Each row is where one point has got to under a steady rotation. How many ticks took it there?
The counts run from 0 to 328.
[ -1 -26  -6 -24  -8 -14 -15 -17  22  11  30 -15 -19 -10  24 -12  -5  26] | 42
[  7 -14 -21  34  -2 -10  -4  -8 -18   5 -14 -11  -2  23 -25  29  21 -17] | 217
[ 20 -48  27   2   6 -32 -24  -7   3 -10   2  -8  -6   1   1   9  -2   4] | 66
[ 22  12  -1  10 -24  13 -45   4  -7  24  -8  12  -5   6  37  -5   4  -1] | 153
[ 18 -27   7  -1   1  18 -24  12  -8 -16  -3   1  20 -18  32  24  25   6] | 102
[ 13   3  16  29 -10  -3 -29  -8 -14  24  -8   7 -34  32   2   5  -1 -11] | 170
[ -5  -7 -32  -6   7 -13  -4 -19  16  19  26 -26 -31   1  13  -2 -19  23] | 284
[ 19 -42   6   5   9 -44 -22 -11   4   5   6 -21   6   2   0  -2 -18  -2] | 311
[ -2 -12  -8   9 -32  14  -7  -4 -12  39  20 -11 -12   9   8   8  30 -24] | 192
[ 12 -48  31   5  13 -22 -15  -8   0 -14   5  -7 -17   4  -3  19   0   5] | 71
[ 14  13  -6   4 -19  26 -36   4  -7  20   1   8 -10   1  46  -2   9   6] | 147
[ 11 -26 -20 -14  -8 -30 -20  -9  15  22  22 -26   7  -9  22 -14 -13   5] | 298
[ -7   3 -58   4  -5  13   5  -7  -1   9   7 -23   3  -3   8  22  20   9] | 241
[ 10 -25 -21 -16  -9 -27 -18 -11  16  22  23 -26   6 -12  21 -12 -12   8] | 297
[ 15 -37   3 -21 -15 -23 -26  -8  16   7  18 -12   2 -13  23 -11   3  14] | 51
[ 25 -23   8   8   6   9 -30  11 -10 -23 -19   6  20 -11  26  23  18   9] | 108
[ 13 -17 -18  24 -24 -11 -15  -3 -19  16 -10 -10  17  18 -13  15  28 -26] | 208
[-13  -1 -46  16   4  15  12 -10  -5   6   8 -22 -16   6  -9  33  24   6] | 233
[ -1 -12 -10   8 -33  12  -9  -3 -12  36  18 -11  -4   8   8   7  32 -27] | 194
[  5 -11 -17   2  16 -28 -19 -25  11  -7  -5  -7 -28  13  -1  -1 -19  38] | 23
[-13  -1 -46  14   0  17  13  -9  -7   5   9 -22 -13   6  -6  30  23   5] | 234
[ -6  -8  -1  13 -26  16  -5  -9 -10  38  24  -8 -30  16   6   8  22 -20] | 187
[-13   1 -51  10   0  15  11 -10  -6   7   9 -22  -9   2  -1  29  25   7] | 236
[ -2 -50  16   3  28 -14   2 -12  -1  -2  24 -26 -18   1  -1  17  -6   4] | 326
[  9 -34   7  -8  -1  21 -15  10  -1 -11  12  -6  11 -23  33  24  30   8] | 96
[ 17  -4  12  24  21  16 -27   5 -12 -23 -21  11 -15   7  18  30   4  17] | 120
[ -3 -23  -9 -21  -2 -13 -12 -20  20  10  29 -14 -27  -8  21  -7  -6  30] | 39
[  9 -10 -27   5  13 -34 -26 -21  10  -9 -17  -5  -7   8   0  -5 -16  36] | 17
[ 21  13  -3   9 -23  18 -40   4  -7  21  -6  11  -6   4  40  -5   6   1] | 151
[ 20 -48  28   2   3 -34 -24 -10   5  -9   3  -6  -4   0   2   7  -2   4] | 65
[ 11 -16 -21  33  -8 -12  -7  -6 -19   7 -17 -11   3  22 -23  27  24 -21] | 215
[ 17  13  -2   5 -20  24 -38   2  -5  20  -3   9  -7   1  44  -3   7   4] | 149
[ 22  -9  14  22  20  14 -28   6 -14 -24 -23  12  -9   6  19  30   4  15] | 118
[ 17 -44   7   4  13 -44 -22 -12   3   4   6 -22   3   4  -1  -1 -17   0] | 312
[  6   5   6  17  17  33 -19   0 -11  -9  -5   9 -33   7  26  27   4  20] | 129
[  8   3 -38  17  16 -27 -14 -18   6   2  -8 -18 -21  16  -5   9 -25  24] | 270
[ -2 -14 -10  -5  13 -19  -9 -26  17   0  14 -11 -38   6   5  -1 -17  37] | 30
[ 24  11   3  15 -23   6 -44   1  -9  22 -12  12  -5  12  31  -6   2  -5] | 156
[ 12 -27 -15 -11  -8 -32 -23  -9  14  19  17 -25   9 -10  19 -15 -15   5] | 300
[  0 -10 -28  32   3  -4   4 -10 -17   4  -8 -14 -13  24 -24  34  23  -9] | 222
[  5   5 -63   5 -10  -1 -13  -5   2   7  -7 -19  17  -5  13  11  10  12] | 249
[ 22 -47  24  -4  -1 -35 -26  -7   6  -6   1  -8   2   0   4   4  -3   5] | 63
[ 21  10   1  13 -23   7 -44   3  -9  22 -13  11  -5  11  33  -8   4  -3] | 155
[  2 -13 -24  34   2  -8   0  -9 -19   3 -12 -13  -9  23 -26  34  21 -13] | 220
[  3 -30  -5 -25 -13 -17 -18 -14  21  12  27 -15 -14 -13  27 -10  -2  21] | 45
[ 24 -23   8   6   3  10 -30  12  -9 -21 -14   6  21 -14  30  24  20   6] | 106
[  4   4 -64   5 -10   1  -8  -5   2   8  -4 -19  19  -5  11  12  14   9] | 248
[  0 -41  21  -4  12  15   0  -2  -1 -10  23 -10 -20 -14  15  29  20  10] | 85
[  7 -13 -22  33  -2 -10  -2  -8 -18   4 -14 -12  -5  24 -27  30  21 -15] | 218
[ -7  -5   3  15 -19  13  -6  -9 -11  38  22  -5 -38  19   6   9  19 -17] | 184
[  9   4 -37  16  16 -27 -17 -16   8  -1 -11 -16 -19  15  -5   8 -24  23] | 269
[ 26 -18   9  14  11   9 -32  12 -13 -24 -23   8  13  -5  22  27  14  11] | 111
[  3   9   2  12  14  36 -15   0  -8  -4   2   9 -35   5  32  23   4  23] | 132
[ -6 -19  -8 -16   4 -14 -11 -23  21   7  28 -14 -34  -2  16  -5 -10  33] | 36
[ 19 -42  10 -16 -12 -31 -28  -7  13   3  12 -10   7 -12  19  -9   1   8] | 55
[ 26 -16  10  17  12  10 -31  10 -14 -23 -24   9  11  -2  22  28  12   8] | 112
[ 10 -17 -19  29 -14 -13 -11  -5 -18  10 -14 -10  10  19 -19  23  26 -24] | 212
[ -4  -3 -31  -3   8 -13  -5 -18  16  16  24 -26 -32   5   9   2 -21  22] | 282
[ 15   4 -44  17  10 -28 -20 -14   4  -1 -17 -14  -7  15  -4   7 -19  22] | 265
[ 11 -48  33   5  16 -18 -12  -7   2 -16   9  -9 -22   3  -3  22   4   7] | 73
[ 16   5 -55  14  -2 -20 -22  -8   2   0 -19 -15  16   5   5   8  -3  16] | 257
[  3   8   6  13  14  36 -18   1  -9  -5  -1   8 -35   5  29  24   6  22] | 131
[ 13   4 -60   8  -9 -14 -19  -4   3   3 -15 -17  18   2   7   9   3  14] | 254
[ -9  -4 -40  24   5   9  12 -11 -10   4   4 -19 -19  15 -17  36  21   2] | 229
[  4 -46  30   1  19  -3  -5  -7   1 -15  19  -9 -26  -2   4  29   9   8] | 78
[  6 -20 -23 -16  -9 -23 -15 -10  18  24  26 -28  -1 -11  22 -12 -14  11] | 295
[  8   1  16  29  -9   1 -22 -11 -13  26  -1   4 -40  31   1   8   1 -11] | 173
[ -8  -6   1  14 -21  16  -4  -9  -9  38  23  -7 -34  18   5  10  21 -19] | 185
[ 15 -45  11   6  15 -42 -19 -12   1   3   6 -21  -1   4  -4   3 -16   0] | 314
[  0 -41  18  -7   9  19  -1   1   2 -10  23 -10 -16 -16  19  30  21   9] | 87
[ -5  -8 -32  28   5   0   8 -11 -13   2  -4 -16 -17  20 -23  34  20  -5] | 225
[ 10  14  -5   3 -15  31 -32   5  -6  18   3   8 -14  -3  47   1  10  11] | 145
[ 12 -47  32   4  15 -21 -14  -8   3 -15   7  -8 -19   4  -2  20   2   5] | 72
[  4 -32  -1 -23 -13 -17 -21 -13  20  12  27 -15 -10 -15  25 -12   1  20] | 46
[ 10   3 -39  17  13 -28 -14 -16   5  -2 -11 -18 -15  17  -4   9 -23  24] | 268
[  8   6   7  19  20  31 -20   1 -11 -10  -7  10 -33   8  24  28   3  20] | 128
[  1 -45  26  -1  16   4  -2  -4   0 -13  20  -9 -25  -6   7  29  13   9] | 81
[ 10 -48  16   7  24 -32  -9 -12   0  -1  12 -24 -12   7  -7  11 -13   2] | 319
[ 11 -17 -17  17 -31  -6 -16  -1 -17  23  -2 -11  16  11  -4  11  31 -27] | 204
[  8 -47  30   4  18  -9  -6  -8  -1 -15  14  -9 -24   0   1  25   5   6] | 76
[ 15   4 -45  18   7 -28 -20 -11   3  -1 -19 -15   0  12  -4   7 -16  18] | 263
[ -5 -23  -8 -19   0 -11 -11 -20  20  10  28 -15 -30  -5  20  -7  -7  31] | 38
[ 15 -46  11   9  17 -39 -18 -11   2   3   7 -19  -4   7  -5   5 -16   0] | 315
[ 11  14  -5   3 -17  29 -35   3  -4  19   3   8 -12  -1  47   0   9   8] | 146
[  1 -41  21  -7  12  17  -1   2   0 -10  23 -12 -16 -15  18  29  21   8] | 86
[ 22 -43  13 -12 -12 -34 -32  -7  10   2   9  -7   7  -8  15  -4  -1   6] | 57
[  5   3 -34  15  17 -26 -11 -17  10   4  -3 -19 -26  16  -3   8 -23  25] | 272
[ 11  -7 -40   1   4 -28 -28 -16   6  -7 -18  -7  12   0   8  -7  -3  33] | 10
[ 17 -49  30   3  10 -27 -19  -7   4 -14   6  -6 -13   4  -3  15   2   4] | 69
[  1   1 -34  11  17 -22  -7 -19  10   7   5 -21 -31  15   0   9 -25  26] | 275
[ -6  -6 -32  27   7   5  10 -13 -14   3  -2 -17 -18  18 -21  36  22  -3] | 226
[  5 -46  31   2  17  -7  -6  -6   2 -14  16  -7 -26  -1   2  26   8   8] | 77
[ 20 -37  -5  -4   0 -42 -27  -8   6  13   8 -22  12  -2  11 -10 -15   0] | 306
[ 24 -13  11  20  17  10 -30  10 -13 -25 -25  10   1   3  18  29  10  13] | 115
[ 13 -32   9  -7   0  19 -15  12  -4 -13   9  -4  17 -23  34  25  29   6] | 98
[  2   0  12  24 -11   4 -15 -12 -14  28   7   1 -45  29  -1   7   5 -13] | 176
[ -3  -9 -30  29   4   0   8 -11 -15   1  -6 -15 -16  21 -25  35  20  -6] | 224
[ -3  -1 -32   5  14 -17  -5 -22  13  10  14 -23 -35  10   3   6 -24  26] | 278
[  5   8   8  15  17  35 -17   0 -10  -7  -3  10 -35   7  27  25   4  23] | 130
[ -2 -10 -29 -14  -1 -14  -9 -15  18  23  29 -29 -16  -7  21  -7 -14  18] | 289
[  6 -37  11  -9   2  22 -10   8  -1 -11  17  -8   7 -22  30  24  28   9] | 94
[ 16   5 -51  14   1 -24 -23  -9   2  -1 -20 -15  12   8   2   7  -8  15] | 259
[  3 -12 -16   2  18 -28 -18 -24  13  -5  -3  -8 -32  12   0  -2 -19  38] | 24
